In the data rows, the value 128 means zero.
Some points, one per row:
[118 110 109 109 100 137 125 126]
[103  94 103 126 115 160 109 147]
[136 169 119 129 145  91 133 123]
[132 128 104 127 175  92 117 120]
[123 117 122 140 138 139 113 136]
[140 126 169 124  56 141 174 124]
[ 98  92  88 118  95 169 109 137]
[102  96 116 117  86 160 132 134]
[169 167 180 131 132  98 168 122]
[146 157 142 102 152  89 121 101]
[161 162 172 110 130  91 150 107]
[141 141 130 123 167  88 133 111]
[163 177 171 126 148  83 161 100]
[114  97 138 138  67 170 148 153]
[164 153 185 101  92 100 161 106]
[112 112 117 130 120 147 122 140]
[114  96 101 130 137 163  98 141]
[170 167 171 103 144  69 169 100]
[141 144 110 105 189  71 115 118]
[ 94  93 107 126  84 168 119 141]
[ 98 102  75 128 149 132  90 148]
[133 141 114 125 186  92 102 112]
Here are 23 more points, each followed by its number:
[116 129 110 123 178 107 105 132] 0
[149 164 136 117 136  86 146 119] 1
[126 126 112 130 130 142 116 130] 2
[123 130 116 132 140 132 121 115] 3
[150 159 147 126 117  87 156 114] 4
[127 123 181 129  48 158 167 130] 5
[159 145 147 116 159  92 143 130] 6
[ 98 111  82 139 170 137  90 122] 7
[104 112 100 137 125 160 103 135] 8
[156 137 148 112 142  97 144 119] 9
[103 107 148 143  64 181 138 140] 10
[159 175 170 130  94  99 189 123] 11
[123 133 115 120 173 101  99 128] 12
[119 130  85 114 180 106  96 126] 13
[117 112 116 127 124 151 113 129] 14
[147 165 137 134 182  92 138 100] 15
[121 112 148 154  94 164 136 140] 16
[152 138 130 110 152  84 140 106] 17
[145 147 145 113 151  87 126 115] 18
[104 101  87 132 158 144  93 149] 19
[ 97 101  84 131 158 156  82 142] 20
[119 117 111 138 123 156 114 134] 21
[141 114 146 128  84 156 154 132] 22
Which of these numbered points is nearest to each point below, ignoring the 2 directions in which the first points spread most? Its number follows each.
[ 87 107 102 145 127 163  97 144] > 10
[119 118 137 149 102 165 137 152] > 16
[105 121 108 156 148 142 118 143] > 16
[166 171 171 116 145  94 151 108] > 20
[109  90  87 132 139 144  86 162] > 6
[101 119 105 139  89 140 121 132] > 4
[153 140 170 126  86 119 178 111] > 22
[118 117 135 149  97 169 139 147] > 16
[126 120 147 110  77 141 153 125] > 13
[ 99 110 109 142 126 162  98 139] > 10
[133 133 121 117 131 116 124 117] > 13
[140 134 127  99 119 108 139 112] > 17
